2784  5807  1305  1382  2293
1751  9414  2650  2548  2572
-> 2293, 1751

4  3  4  2  8
6  2  7  1  5
-> 8, 6

106  179  129   80  190
 80  155   69  139  206
135   93  161   41   44
-> 190, 135

113  113   20  175  151
189  183  225   80   14
-> 151, 189

607  196  264  489  306  551  861 -> 861, 607

 690   243  -404   627  -858 -> -858, 690

4  4  4  3  4
4  4  7  7  2
4  4  0  5  4
-> 4, 4
---
[[-0.155  0.179  0.024 -0.046 -0.114  0.164  0.087]
 [ 0.061  0.049 -0.001 -0.072 -0.021  0.072  0.162]
 [ 0.079  0.127  0.151  0.211  0.162  0.069 -0.002]] => 0.127

[[ 0.740  1.897 -0.646  1.137]
 [-1.382  1.708  2.009 -0.537]
 [ 1.963  1.096 -1.670 -1.221]] => 1.096

[[-1.86 -2.13 -1.73 -2.42  0.88 -1.07]
 [-1.88 -2.12 -1.81 -1.03 -0.21 -1.71]
 [ 1.25  1.92  2.04  1.99  0.37  1.18]] => 1.92

[[ -12.10    7.26  -66.76   73.78]
 [ 124.61   66.69   91.50   67.33]
 [-186.53   92.68  -94.68  104.93]] => 92.68

[[ 0.14 -0.06  0.00  0.05  0.18]
 [ 0.05 -0.13  0.03 -0.12 -0.06]
 [ 0.12  0.02 -0.02 -0.03 -0.01]] => 0.02

[[-0.02  0.10  0.06  0.02  0.04  0.06]
 [-0.23 -0.10 -0.11 -0.13 -0.16 -0.13]
 [ 0.17  0.00 -0.01 -0.05  0.03 -0.02]] => 0.00

[[ 0.130  0.024 -0.035 -0.042 -0.048  0.056]
 [ 0.001  0.093  0.053  0.022  0.202  0.052]
 [ 0.220 -0.158  0.000  0.020  0.151 -0.014]] => -0.158

[[-0.140  0.144  0.018  0.139]
 [-0.142 -0.029  0.030  0.048]
 [ 0.141  0.027 -0.070 -0.219]] => 0.027
---
[[18, 16, 31, -18, -50], [3, 7, -18, -30, 17], [-29, -29, -29, -11, -9]]
-29
[[5, 4, 5, 2], [0, 1, 1, 3], [8, 9, 4, 5]]
4
[[749, 366, 818, 237, 561], [838, 453, 836, 252, 615], [337, 756, 286, 724, 570]]
286
[[6, 3, 7, 4, 6], [5, 4, 5, 3, 5], [3, 6, 2, 5, 3]]
2
[[41, 99, 40, 51, 34, 35, 38], [82, 65, 15, 26, 57, 32, 41], [72, 43, 42, 42, 27, 37, 35]]
42
[[147, 229, 145, 130], [151, 58, 142, 140], [140, 228, 143, 153]]
143
[[-699, -663, -698, -648, -640], [-684, -775, -679, -863, -658], [-542, 690, -557, 964, -758]]
-557
---
80,21,36,67,35 -> 36, 80

28,-13,-11,-13,-28,-11,-37
-21,34,-24,30,-1,17,8
18,-22,-18,-6,-21,-14,-11
-> 30, 34

-409,-882,-458,792,394 -> -458, 792

540,521,295,665,434
567,530,746,293,834
558,566,183,805,304
-> 746, 834

19,27,-31,21,-37 -> -31, 27

5929,4996,2623,9360,6591 -> 2623, 9360

4,7,-20,-23,34,-28,-24 -> -23, 34

30,24,27,-34,-41,18,17 -> -34, 30
---
[[-34 -55  52 -24 -24  39 -55   9]
 [-27  -7  16 -11 -62  15 -10 -59]
 [-23 -49 -58   6 -54 -21 -20 -16]
 [ 14  18  57 -64  -2  50 -35  19]
 [ -4 -16  14  -2 -43  62 -17 -41]
 [-28  53 -53 -24  58 -48  -1  34]
 [ -5  18  40  20  -3  35 -18  -1]
 [-18  23 -24 -26   7 -27   3  37]
 [ 31  -9 -29  -8  19 -43  11 -20]
 [-29 -20  44 -16  22  23 -59  34]
 [-54   0  40 -31   5  16 -28 -27]] Answer: -34

[[ 36   1 -11  -3   2   3  -5   0   8 -36 -19   1]
 [ -5   0  10   7   0  -7   0  -2  -6  25  29   1]
 [ 19   1 -25  -3  -2  -2  -1   0  -2 -46 -35  -1]
 [ 44   0  32  -2   3  -6  -3   0   7  19  22   3]
 [-23   1  20   2  -4 -10   0  -1 -10  -9  -7  -1]
 [-10   1  -1   6   5  -1  -1  -1   7   8  29   1]
 [ 16   1  19  -4   5  -8  -1   0  10 -44   6   1]
 [-10   0  23  -2  -1   4  -4   0  -3 -55 -16  -3]
 [ 44   1   2   0   1   6  -5  -1   8  12  27   2]
 [-23   1  19  -3  -1  -9   1   0   1 -50 -18  -2]
 [ 39   0  -2   2  -3   4  -1  -2  -5  22  55   0]
 [ 24  -1   3   1  -4   1  -2  -1 -16 -21  18  -2]] Answer: 36

[[-41 -10 -51 -12  23 -17 -15  24 -52  -8  14  39  -2  32  29  16]
 [ 27  20  -9 -11 -14  32 -13  16 -18  41  36   8   7   0  27  -2]
 [ -9 -18  15  30   4   5  16  -9   1   4  44 -35  -1   4 -27 -51]
 [-10 -10 -22  -4  13  11  22 -33   2  23  -5 -12  24  -6  12  12]
 [  4 -11  17   3  20  -6  20  -5  -3  12  16  -1  22  -4  -1  40]] Answer: -41

[[-23 -23  54  -4  40 -23 -16]
 [ 39  49  -6 -15 -22  39   5]
 [ 38  49   9  24  27  38 -18]
 [  7  30  19 -53   5   7  42]
 [ 29   5  30 -26 -50  29 -38]
 [-40 -55  -1  14  25 -40  -2]
 [ 31  51  10  25  22  31 -15]] Answer: -23

[[  5 -35 -15  39  12  27   9  16   9  40  -8  52   2]
 [ -5 -34 -14   8 -14  34 -30 -10  39 -26  45  -1   8]
 [-47 -35  -3   0 -20  46   5 -23   6  28  53   6  22]
 [-17 -23 -36  15  35   9  38 -10  -4  29  18  31  -5]
 [-34  -9 -14 -56  28  40  28  36  22 -23  25  37  30]
 [ -4 -42 -13  -4  11  30  27  -7  -8   6  12  39  -3]
 [ 36  23  64  23  20 -28 -40  30 -23 -29 -26 -24 -40]
 [  2  54 -10 -25 -25  -9  11   9   1   8  25  -4  -5]
 [-19 -13 -35  21 -30 -50  18  33  29 -19 -20 -14  -8]] Answer: 5

[[  8 -58 -51   0  -9  29  60 -19  34 -62  47 -31  36   2]
 [  8  56 -24 -45  55   2 -63 -44 -49 -10 -32 -28 -57  38]
 [ 40 -39 -42  15  10 -20  46  41  47 -30  38 -10 -56  55]
 [ 42 -55  44  62  35   3 -62  15  62   6 -45 -48 -23 -46]
 [-58  41  59  37 -19   9  47  45  40 -58  -4  60  48  51]
 [-44 -59 -32 -42 -48   0  23 -60  54  18   3  26  10  17]
 [ 13 -13   2 -32 -31  26  34 -17 -15 -42 -41  42  39  36]
 [ 64  48  27 -58  38   9 -59  30 -58 -67  29  45  -5  31]
 [-29  54  36  39  44  15 -64 -54  61 -59 -27 -28 -27  -3]
 [-19  62 -55  22  42 -62  35 -30  58   7 -18 -62  44  54]
 [-12 -55   6 -64   8  60 -50  18  57  43  13 -41  65  -8]] Answer: 8

[[-21 -51  -8  33  -2  22]
 [ 22  37  31 -30 -18 -27]
 [ 25 -30  22  11 -23 -23]
 [-12  55  21 -44 -13 -11]
 [ 12 -55   6  34 -11   0]] Answer: -21
